[49.5 -3.4 -2.8 -5.5  0.8 -2.2 -5.4 -3.6 -1.4] -> buzaf
[-4.5 -5.4 -2.2 -3.4  0.8 -2.8 -5.5  1.1  4.8] -> lil
[10.4 -1.3 -1.5 -4.4 -5.2  0.2 -2.6 -1.4 -1.9] -> fiz
[-14.0  -1.6  -1.3   2.8  -5.6   0.9  -0.1   4.8  -0.8] -> tud
[-24.1   1.9  -3.9   0.7   9.5  -2.7   9.1   4.6   6.5] -> tolo
[79.9 -2.6 -8.8 -8.2  3.1 -1.4  2.1  1.6  1.8] -> dob
[-18.9  -0.9   2.1  -0.3  -5.4   2.1  -1.4   1.6  -1.4] -> lefa
q: [ 2.1 -1.4  1.6]  lefa
q: [-3.4 -2.8 -5.5  0.8 -2.2 -5.4]  buzaf
q: [10.4 -1.3 -1.5 -4.4 -5.2  0.2 -2.6]  fiz
q: [-3.4 -2.8]  buzaf
q: [ 0.8 -2.2 -5.4]  buzaf

[-82.0  81.5  62.1 -81.2 -81.1  81.7  83.3] -> bogu
[-81.6  84.1 -81.8  79.5  81.4 -81.3 -77.9] -> kod
[ 79.7   4.1  81.5 -82.0  82.0 -83.3  82.5] -> boti
[ 81.0  81.0 -82.7 -82.0  81.3  62.1 -83.7] -> tok
[-83.9 -78.7  63.4 -77.2 -80.7  79.3  81.4] -> gog
[ 75.2 -82.7  61.5  81.3 -84.2 -39.8 -82.7] -> Risi
[-82.0 -79.5 -83.2 -21.1 -81.0  78.8 -82.3] -> Mir
[ 67.1 -82.1  -8.3  79.7   4.0  77.8 -81.0] -> bezon
[-83.4 -80.9 -79.2  81.4 -36.5  82.4  79.0] -> des
q: [-82.0  81.3  62.1]  tok
q: [79.7  4.0]  bezon
q: [-78.7  63.4 -77.2 -80.7]  gog

[ 19.4  67.1  75.9  44.8 -16.5]  Bodiz
[-65.6 -20.3  39.4  78.2  44.6]  tobaf
[-50.3   7.9  60.4  79.7  52.6]  Mabug
[-57.1 -80.2 -56.3  -2.3  56.7]  fof
[-21.6 -69.5 -77.8 -40.1  19.2]  Lezi
[-55.9   0.5  58.9  80.1  56.6]  bima
[ 65.3  76.9  44.7 -13.6 -64.9]  zapap
[ 50.7  -7.1 -59.2 -79.6 -53.2]  molal
[67.1 19.4 -5.1 53.8 78.3]  kudim
[-76.8 -66.3 -13.0  44.6  78.2]  tusal
[ 76.9  60.9   7.3 -52.8 -78.9]  sola
q: [ 0.5 58.9]  bima
q: [-59.2 -79.6]  molal
q: [19.4 67.1]  Bodiz
q: [  7.3 -52.8]  sola
q: [-69.5 -77.8 -40.1  19.2]  Lezi
q: [44.6 78.2]  tusal
q: [76.9 60.9]  sola

[ 45.3  76.5  -8.7  38.1   0.0 -31.8  52.5] : deleg
[  2.3  10.6 -38.2 -62.3   6.2  31.6   0.0] : lim
[-11.5 -27.3  45.3  76.5  -8.7  37.8   0.0] : Mevu
[  6.9   2.0  56.3  88.4  -7.5  30.5 -73.1] : Dalid
[  3.7  15.3 -51.4 -84.0   8.4 -35.7  69.7] : Pifez
[  2.3   8.4 -51.4 -84.0  69.7  15.3 -35.7] : negun
q: [ 15.3 -51.4 -84.0   8.4 -35.7  69.7]  Pifez
q: [ 15.3 -51.4 -84.0   8.4]  Pifez
q: [88.4 -7.5]  Dalid
q: [45.3 76.5 -8.7 37.8  0.0]  Mevu

[-23.7  -6.6  25.6  19.1  -9.5  -7.8 -36.9  27.3  13.6 -38.8   3.7   4.0
  -9.4 -19.6   6.0 -25.5 -16.9  16.7  16.9  -5.6  13.0 -32.5  16.5   4.5
 -11.8 -10.9   7.9  25.6  15.1  -7.9   6.6  19.9  56.6 -17.1  -9.1 -16.2
 -16.0 -22.4  16.5  -4.1  -5.5   9.2 -84.1  19.1] = rak
[ 38.6  28.6   8.7 -27.2  35.7  39.1  -5.3  21.5 -15.9   4.5   3.7 -11.0
 -49.1 -47.7  -9.6  48.7 -13.4 -30.0  -9.4  13.5 -36.9  -8.6  16.5 -19.8
  19.7 -48.2  37.8   8.7  38.3   4.6  35.0 -15.8  43.1   0.7  11.8  33.0
  18.5 -25.9   2.2 -26.3   4.8  -4.2  32.0 -27.2] = vil
[ -7.4  12.2  -8.0   1.7  -0.6   1.4   5.0  16.6 -13.8  -7.0   3.7  -5.8
  12.8   3.2  -4.3  21.4  -1.8  18.9  -0.8  -0.5   3.8 -12.4  16.5   8.3
  55.9  -0.8   3.0  -8.0  14.5   4.7   2.3  11.1   2.1  21.2   6.6   1.9
  -5.4  -1.9 -16.8  -5.5   0.4  -1.6  39.4   1.7] = Gitor
[ -2.7  -8.5  14.9  -4.0   1.9  -1.1 -15.1  14.7  -1.2 -31.6   3.7  -0.1
  -7.4   1.5  11.1   0.5 -13.7  -4.4   9.9   4.0  -4.7 -31.8  16.5   9.6
  -0.6 -11.0  -1.9  14.9  13.0  -9.9  -8.0   6.5  37.6 -10.8   3.8 -13.4
 -33.5 -14.6  -9.9  -0.4  13.5  -5.7  25.6  -4.0] = firo
[ -4.0 -47.4  17.9   0.6  -4.3  24.7  17.0  38.1  -8.2 -25.1   3.7   9.3
 -21.2 -24.6  28.0  -8.0  21.6  32.6  21.8  28.9  38.4   8.7  16.5  -5.9
  39.9  32.6  39.0  17.9  17.6  15.6  26.0  34.6  48.1  12.2   5.9  -1.1
 -13.7   1.6  14.2 -34.3  -3.2  -2.8  53.6   0.6] = Mumu
[-14.3  25.3 -18.2   7.6 -12.2  -4.2   0.7  13.1  -8.3  -4.5   3.7  -7.3
  21.5  -6.9 -15.8  14.8  -4.4  31.3  -6.4  -6.9   5.3  -5.9  16.5   3.1
  70.6  -5.3   4.6 -18.2  10.9   4.6   6.9  11.8  -3.5  29.5  -0.3   5.1
  18.1  -4.3 -10.3  -3.2  -9.4   8.9 -33.5   7.6] = nidas
[ -4.0 -47.4  17.9   0.6   5.6  24.7  17.0  38.1  -8.2  -9.5   3.7   9.3
 -21.2 -24.6  28.0  -8.0  21.6  32.6  21.8  28.9  38.4   8.7  16.5  -5.9
  39.9  32.6  39.0  17.9  17.6  15.6  26.0  34.6  48.1  12.2   5.9  -1.1
 -13.7   1.6  14.2 -34.3  -3.2  -2.8 -84.1  19.1] = ker
[ -1.0   3.4  -2.8  -4.9  -3.8   4.5  -1.2  13.0  -6.2 -16.8   3.7  -3.5
  -0.5  -9.8  -0.1   9.6  -6.3   9.9   0.5   5.2  -2.0 -12.4  16.5   1.1
  37.5  -8.0   8.8  -2.8  12.0  -1.8   3.9   7.3  21.5  10.8   3.1  -0.2
  -3.0  -9.5  -8.5  -6.8   3.3   1.0  11.7  -4.9] = Led
[  7.6  -0.9 -39.7 -25.6 -43.2   0.0  11.7 -18.9   7.8 -27.5   3.7  -4.3
   8.9 -32.7  -6.7 -18.1  -9.7  16.2 -16.4  15.5 -14.7  14.2  16.5 -19.0
  61.4 -15.3  14.2 -39.7 -16.1 -15.6  -2.8  -4.1  20.8  24.3  -9.7  -1.9
  42.4 -14.3  -4.3   0.5   3.7  18.2 -42.4 -25.6] = kizeg
[  1.8   3.9 -31.6 -16.7 -32.4  -1.0   9.3  -9.0   1.9 -21.7   3.7  -5.2
  11.9 -21.4  -7.0  -7.3  -7.9  18.2 -12.4  10.2  -8.9   6.5  16.5 -10.4
  61.0 -10.9   9.8 -31.6  -7.6  -9.9  -2.1   0.7  13.8  24.1  -5.2  -1.6
  29.3 -10.7  -7.9  -0.3   2.2  12.9  56.1 -16.7] = tulez
q: [  6.6  19.9  56.6 -17.1]  rak
q: [-23.7  -6.6  25.6  19.1  -9.5  -7.8 -36.9  27.3  13.6 -38.8   3.7   4.0
  -9.4 -19.6   6.0 -25.5 -16.9  16.7  16.9  -5.6  13.0 -32.5  16.5   4.5
 -11.8 -10.9   7.9  25.6  15.1  -7.9   6.6  19.9  56.6 -17.1  -9.1 -16.2
 -16.0 -22.4  16.5  -4.1  -5.5   9.2 -84.1  19.1]  rak

[ 25.8  -7.5 -52.0   0.4  -2.5  -8.2 -30.7 -16.0 -37.2  16.7 -18.3 -13.9
 -15.9 -18.7   0.5]  zafu
[ -5.5 -33.2 -47.5  15.0  -5.5  -9.0  -9.4  31.3 -17.1 -31.1 -35.2  -4.0
 -29.3  -4.1 -40.6]  seli
[ -6.8  11.7 -27.3 -11.3  -7.8  -7.0   2.5  -1.1   2.1  17.0  60.6   0.0
  10.9  -4.5 -20.7]  lel
[-36.7  -4.3   7.2 -14.5  -1.6  -0.7  20.8 -29.0  72.8  34.2 -13.4 -24.2
   3.5 -20.0 -20.7]  davo
q: [  7.2 -14.5  -1.6]  davo
q: [-17.1 -31.1 -35.2  -4.0 -29.3  -4.1]  seli

[-18.8 -12.1   9.0  -1.5  13.6 -13.2   7.1  11.6] = Luk
[ 30.6  -8.6   2.2  17.4 -22.1   2.1  28.9   1.0] = zazi
[ 23.4   8.0  52.9   7.4 -30.0  -0.3  17.2 -10.2] = Ral
[-13.6   4.6 -18.2  -6.0  54.0   1.9  -8.6  13.1] = taki
[  8.0  52.9   7.6   0.2 -10.3  -5.2   4.6  -0.7] = liko
[-33.6  51.0 -24.1 -17.3  33.5 -30.2 -23.9  12.2] = zege
[ -4.6 -13.4 -25.8 -13.2  -6.6 -18.9   7.6  10.3] = bisam
[  4.6  59.6  68.1   4.1  91.6 -30.2 -29.3 -12.3] = Vudu
[ 31.6 -11.2   1.5  16.8 -19.7   2.8  29.3   2.3] = golim
q: [ 8.0 52.9  7.4]  Ral
q: [23.4  8.0 52.9]  Ral

[ 21.9 -50.5  34.1 -38.3   2.7 -13.7  11.0   9.7  63.3  11.1   8.4  -3.0
 -10.2  35.3  55.8 -43.2  15.8  66.9  -4.3 -15.7 -23.9 -28.1 -13.9 -15.3
 -30.3  -5.3   8.1  28.2 -32.3  33.0  55.2 -24.5   9.3 -19.5  -4.2  21.1
  54.2 -34.6 -25.2 -41.6  -1.0  36.3 -11.4] -> bag
[-19.0 -10.6 -49.0   0.5 -26.7  19.3  -1.3  -9.7 -48.9 -53.7 -34.1  32.1
  25.2 -31.3 -53.0   9.5 -25.7 -37.5  40.0  48.9  18.2 -47.0 -39.9  28.4
  21.2  53.4  -3.2 -19.1 -15.0  34.4  -9.3  64.1  -1.8  63.9  16.6  -1.7
 -24.2  -6.9   0.4  13.0   0.1   7.2 -17.5] -> vaga
[-37.5  40.0  48.9  18.4  25.9  36.5  33.6  13.3   0.7  -6.9  52.6 -77.8
  -7.7 -39.8  15.5  17.1 -14.5  -7.4 -12.9 -24.1 -62.8  17.0  -4.8 -18.8
   2.1  20.9 -23.2  45.6 -21.9  30.7 -17.1   8.9 -19.0 -32.0 -32.4 -11.8
 -10.1  -6.1  66.8 -17.2  23.2 -34.4  40.3] -> kezo
[ -6.5  39.9 -18.6  26.5 -43.1 -23.6   6.5  31.5 -56.3  -5.5  11.0 -50.7
  14.1  -8.1 -39.7  41.0 -24.4 -72.3  27.3   7.9 -15.4  -0.2 -37.4  21.2
  53.4  -9.3  34.4 -19.1  64.1  -1.8  28.4 -15.0  -3.2  38.1 -23.5 -34.2
 -40.2  -2.8   2.3  20.4 -25.3  12.4  16.1] -> giv
[-17.0   7.9  35.9  -8.1 -30.2 -22.2 -11.7  23.7  49.6  39.1   4.2 -10.3
  -4.0  58.6  39.4 -29.6 -16.5  47.6  10.4 -16.8 -35.6   3.6  15.4  15.8
 -11.9  -7.5  54.0 -10.9 -21.8 -10.8  65.2 -14.7 -17.2 -22.8 -24.5  -0.4
  51.8 -33.5 -26.1 -31.8 -46.5  60.1  25.2] -> Gipat
q: [ 21.2  53.4  -9.3  34.4 -19.1  64.1  -1.8  28.4 -15.0  -3.2]  giv
q: [21.2 53.4 -9.3]  giv
q: [  6.5  31.5 -56.3  -5.5  11.0]  giv
q: [-11.8 -10.1  -6.1]  kezo
q: [-37.5  40.0  48.9  18.2]  vaga

[-43.5 -21.4   8.8  15.4  73.6  42.8 -38.2 -10.5   9.8 -65.2 -20.8  20.4
 -18.1  35.6 -25.2] -> kerid
[-41.9 -25.2  14.7  23.5  62.8  31.7 -42.3 -37.8  17.5 -68.6 -20.8  24.1
 -32.3  45.7 -19.9] -> Zapem
[-43.0 -21.6  10.4  15.1  72.3  41.7 -38.5 -15.3  10.9 -66.6 -20.3  20.7
 -19.4  37.0 -22.7] -> Kogi
q: [-15.3  10.9 -66.6]  Kogi
q: [ 23.5  62.8  31.7 -42.3 -37.8]  Zapem
q: [ 17.5 -68.6 -20.8  24.1 -32.3]  Zapem

[  0.7   1.9 -33.9  64.2   9.6  -3.0  12.4 -16.0] -> Pok
[ 19.8  68.5 -13.8 -16.4  -3.0   9.6 -28.5   1.3] -> dunak
[-55.2 -13.4   5.0  -4.3 -35.6 -21.0  67.1  19.8] -> rop
[-17.4  33.0  53.0  36.4 -34.2 -12.7 -22.4  23.0] -> zur
[-47.3 -43.5 -20.7 -10.8 -32.1   2.1 -26.4  -5.1] -> Robi
[ 43.4  50.1  53.8 -55.2 -13.4   4.7 -15.5  82.8] -> gup
q: [ -4.3 -35.6 -21.0  67.1  19.8]  rop
q: [-55.2 -13.4   4.7]  gup
q: [-3.0  9.6]  dunak
q: [ 43.4  50.1  53.8 -55.2 -13.4   4.7 -15.5  82.8]  gup

[ 30.5 -13.5  66.6  35.0]  num
[ 30.5 -13.5  35.0  66.6]  tegi
[ 22.7 -34.2  66.6  35.0]  kisi
q: [ 30.5 -13.5  66.6  35.0]  num
q: [35.0 66.6]  tegi
q: [ 22.7 -34.2  66.6]  kisi
q: [-34.2  66.6  35.0]  kisi

[-12.1   0.5   3.3 -25.3 -12.1   5.9  -5.2   0.1] -> fulo
[-12.1   0.5   3.3 -25.3 -12.1  18.1 -25.3   2.1] -> busi
[ 60.4 -69.2  -5.2  52.0  22.9 -41.5  46.8  -2.9] -> pefi
[-41.2  46.8  -2.9 -42.6 -18.2  30.0 -36.5   3.0] -> Zuro
[-39.8  -1.1  10.8 -69.8 -37.8  60.3 -69.2  12.4] -> romed
q: [-41.5  46.8  -2.9]  pefi
q: [  0.5   3.3 -25.3 -12.1   5.9  -5.2   0.1]  fulo
q: [-12.1   0.5   3.3 -25.3 -12.1  18.1 -25.3   2.1]  busi
q: [ 60.3 -69.2]  romed
q: [-39.8  -1.1  10.8 -69.8 -37.8]  romed

[-51.2   4.4 -13.0   5.5  37.4  -5.3  23.6 -35.1  -3.6  -6.2 -24.2  19.2
  -4.0 -20.1 -35.0  20.4  13.5  11.3 -15.8 -31.2 -47.6  19.0 -35.7  -0.2
 -17.2   0.9  -1.5  -0.7] -> ragol
[-20.3 -21.6  -3.8  -7.6  11.3 -12.8  15.2  -9.3  -5.1  -2.0 -15.7  -9.7
  11.3 -17.2  -3.5   3.7  -9.2  14.4   8.0  -9.4   4.1   4.4   3.4  15.6
 -12.6   1.0 -18.3 -20.4] -> bel
[-43.2  22.2 -12.4   8.4  34.8   3.6  12.8 -25.4  -3.4  -7.8 -18.7  29.9
 -14.2  -8.8 -35.9  21.2  20.4   2.6 -21.1 -28.1 -46.7  14.2 -40.5  -8.9
 -13.4  -5.4  21.3  13.6] -> Fasot
[-43.2  22.2 -12.4   8.4  34.8   3.6  12.8 -25.4  -3.4  -7.8 -18.7  29.9
 -14.2  -8.8 -35.9  21.2  20.4   2.6 -21.1 -28.1 -47.6 -35.7  19.0  -0.2
  -9.4 -15.7   9.2 -19.9] -> nuson
[ 42.5 -13.8  11.8 -18.5 -25.4  -2.5 -22.7  49.0  -7.0   0.3   9.8 -22.9
   6.6  13.7  38.3 -16.1 -24.3  -0.9  27.6  25.9  74.6 -26.5  45.7  17.5
   1.5 -14.5  13.0 -13.4] -> Libe
[-42.9  -5.9 -10.5   7.0  25.1  -7.4  24.9 -38.8   0.9  -1.7 -17.6   8.5
   3.4 -20.9 -27.5  13.0   9.6  10.8 -12.4 -23.7 -46.2  20.5 -26.3  -0.4
 -10.4   9.8 -21.0  -5.4] -> neruv
[-43.2  22.2 -12.4   8.4  34.8   3.6  12.8 -25.4  -3.4  -4.8 -18.7  29.9
 -14.2  -8.8 -35.9  21.2  20.4   2.6 -21.1 -28.1 -46.7 -19.3  33.3  23.0
  -9.4 -15.7   9.2 -19.9] -> Rem
[-11.5 -22.3  -1.4  -6.5   4.1 -11.5  11.4  -6.2  -3.0  -0.1 -10.1 -12.6
  11.8 -14.0   1.6  -0.1 -10.3  11.9   9.1  -4.0   7.8   2.8   7.8  13.7
  -8.0   3.0 -20.8 -18.9] -> tipob
q: [-47.6  19.0 -35.7  -0.2]  ragol
q: [-10.1 -12.6  11.8]  tipob

[-50.6 -54.7 -23.5  32.2]  batir
[-13.6  11.8 -25.8  24.3]  vok
[-51.8 -35.2 -48.7  -7.5]  rab
[-36.4  14.4 -91.7  -3.4]  Raf
[-13.6  11.8 -36.8 -39.0]  rilug
[-39.8   7.8 -51.8 -38.5]  zozug
q: [-54.7 -23.5]  batir
q: [-36.8 -39.0]  rilug
q: [-54.7 -23.5  32.2]  batir
q: [ 11.8 -25.8]  vok
q: [-13.6  11.8 -36.8 -39.0]  rilug
q: [-13.6  11.8 -25.8]  vok

[ -6.5 -17.2   0.6 -12.9 -40.2  23.5 -32.3   0.3   8.9  -1.9  -2.5   6.4
 -12.8   2.0  14.6  29.7 -14.3  10.4  12.9   4.3  -5.3 -13.5 -20.5  -4.3
  21.0 -16.8  26.1  28.9  48.1  22.0 -38.1  15.0  18.5  11.9 -26.2  11.0] -> Sopi
[-12.1   2.0  22.1  -1.0 -55.5  20.7 -17.4   6.5 -33.0   6.4 -29.6  21.1
  -3.6  -0.2  -7.5 -15.7 -22.4  16.0  -4.2  19.7  -1.4  19.6  29.2 -36.1
   5.0  14.3  -7.4  14.3  12.8  -9.6 -47.9   4.1  41.9 -25.3 -14.8  -8.0] -> feto
[  0.3 -12.7 -20.4   9.9  38.1   0.2  -6.9  40.3   7.6  -5.9  44.8  -0.6
   5.9 -12.7 -12.7  -1.4  25.1 -40.8   9.4   8.6   2.2  -5.4 -11.4   7.4
   8.4  10.6  -3.9  -6.9 -26.2 -15.7  32.5 -33.0 -23.5   8.3  25.9  11.0] -> zor
[ -1.9  -2.7   6.4   9.4  -6.8   3.9  14.5 -14.2   0.5  18.1  15.0 -17.6
  -0.6 -15.7  19.6  -7.5  29.2  -1.4 -22.4  -0.2  16.0  -4.2  19.7 -14.0
   0.2 -10.4  16.0  32.5   8.7  21.7  16.6  12.5  -6.6  17.0 -41.7  -5.2] -> kifub
q: [-1.9 -2.5  6.4]  Sopi
q: [ -0.2  -7.5 -15.7 -22.4  16.0  -4.2  19.7  -1.4  19.6  29.2]  feto

[ 66.7 -35.8  31.2 -16.2  -8.8  13.1] -> dufa
[ 14.0 -44.1  50.9 -21.7  -5.2  17.8] -> zafat
[ 43.4 -33.7  -8.8 -16.2  31.2  24.3] -> zevo
[ 50.9 -44.1  14.0 -15.4  12.4  33.3] -> puvo
[ 30.2 -20.8 -23.1 -29.9  23.7  62.1] -> mazu
[ 55.3 -34.4  52.3 -21.7  -5.9   5.5] -> tuzog
[ 43.4 -33.7  -4.1 -41.6  22.1  54.8] -> fiv
q: [-20.8 -23.1 -29.9  23.7]  mazu
q: [ 31.2 -16.2  -8.8]  dufa
q: [-33.7  -8.8 -16.2]  zevo
q: [ 55.3 -34.4  52.3 -21.7  -5.9]  tuzog
q: [ 31.2 -16.2]  dufa
q: [ 50.9 -44.1  14.0]  puvo

[ 47.3  19.4 -32.9  24.0 -26.5 -33.6   8.1 -36.7 -11.2 -22.1 -20.3  80.0
  -6.7  19.6  59.7  10.0] : riko
[-12.6  18.9  49.3 -64.0  47.7 -25.3 -30.1  65.0 -42.7 -10.9 -17.4   2.3
  18.9 -68.7 -25.8 -13.2] : kob
[ 12.9  45.1  52.9 -35.7  78.0  -8.0  -6.4   3.2   4.4  -7.5  -1.2  16.1
 -11.5 -45.0 -26.3  55.5] : kozev
[-13.8   1.1  43.2 -55.5  30.4 -21.9 -34.5  24.4 -53.8  -2.1 -19.5  -8.6
  27.4 -61.7 -30.1 -45.0] : Ril
[ 51.9  -6.3   5.3   9.8 -29.7   0.8 -23.8 -63.7  44.2 -49.0 -14.8  51.2
  11.7   5.6  30.9 -47.6] : pivir
[ 48.7  17.6 -27.7  20.0 -31.1 -31.3   0.7 -44.8  -2.5 -27.2 -20.5  80.6
  -4.2  15.6  56.2   0.9] : gat
[-17.5 -42.4 -45.9  10.7  20.8   1.4  53.4   1.1 -39.0  17.9   2.1 -26.0
   0.8  66.0  67.0   2.2] : feke
[-12.6  18.9  49.3 -64.0  47.7 -25.3 -30.1   6.6 -42.7 -10.9 -17.4   2.3
  18.9 -68.7 -25.8 -13.2] : zer
[-32.9 -26.5 -33.6  47.3   8.1  19.4  24.0   1.2 -38.6   9.9 -13.2  45.8
  -9.5  50.8  69.2  25.0] : beku
[-14.5   7.8 -12.4  33.0 -56.6   0.8 -13.6  82.7 -23.5  47.4   3.4 -18.4
  -3.7 -14.8 -63.1  -9.7] : sol
[ 54.6   2.8  48.9  20.9  66.4  46.0   7.4  11.8  68.8  -2.3  10.5  -7.5
  -8.1  19.1 -26.6  17.5] : mibi
[-40.1 -49.4 -43.2  -3.1  15.2   7.4  47.6 -11.5 -31.5  11.5   9.6 -46.0
 -68.7  18.9  61.6  -4.6] : zazam
q: [-12.6  18.9  49.3 -64.0  47.7 -25.3 -30.1   6.6 -42.7 -10.9 -17.4   2.3
  18.9 -68.7 -25.8 -13.2]  zer
q: [-19.5  -8.6]  Ril
q: [  1.2 -38.6   9.9 -13.2  45.8  -9.5  50.8  69.2]  beku
q: [ 47.3  19.4 -32.9  24.0 -26.5 -33.6   8.1]  riko
q: [ -6.3   5.3   9.8 -29.7   0.8 -23.8 -63.7  44.2 -49.0 -14.8  51.2]  pivir

[ 17.1 -14.6 -60.0  -2.4  77.9  30.8   6.2 -32.1   6.7] = fudol
[ 42.5  27.0 -37.7 -21.6 -25.8 -36.5 -50.5 -71.3  12.6] = vut
[-21.4  34.9  -8.9  32.6  82.4  62.6  18.1   5.4  -3.3] = tiko
[  5.7  50.2 -16.8  15.2  23.7  48.9 -13.7  43.7  70.0] = Daki
[ 14.9  19.0 -76.6   2.1  33.4  51.4 -16.7  63.9  24.9] = risa
[ 19.0 -76.6  14.9   2.1  33.4  29.8 -50.7 -23.0 -48.1] = gekug
[-15.4  29.4 -24.4  -9.3  -7.7 -20.5 -31.7 -59.4 -42.5] = Nevut
[ 60.8  55.7  17.6  16.5  -3.2 -29.5  37.6   6.5 -53.7] = baf
q: [ 19.0 -76.6  14.9   2.1]  gekug
q: [ 14.9   2.1  33.4  29.8 -50.7 -23.0]  gekug
q: [32.6 82.4 62.6 18.1  5.4 -3.3]  tiko
q: [ 14.9  19.0 -76.6   2.1  33.4  51.4]  risa

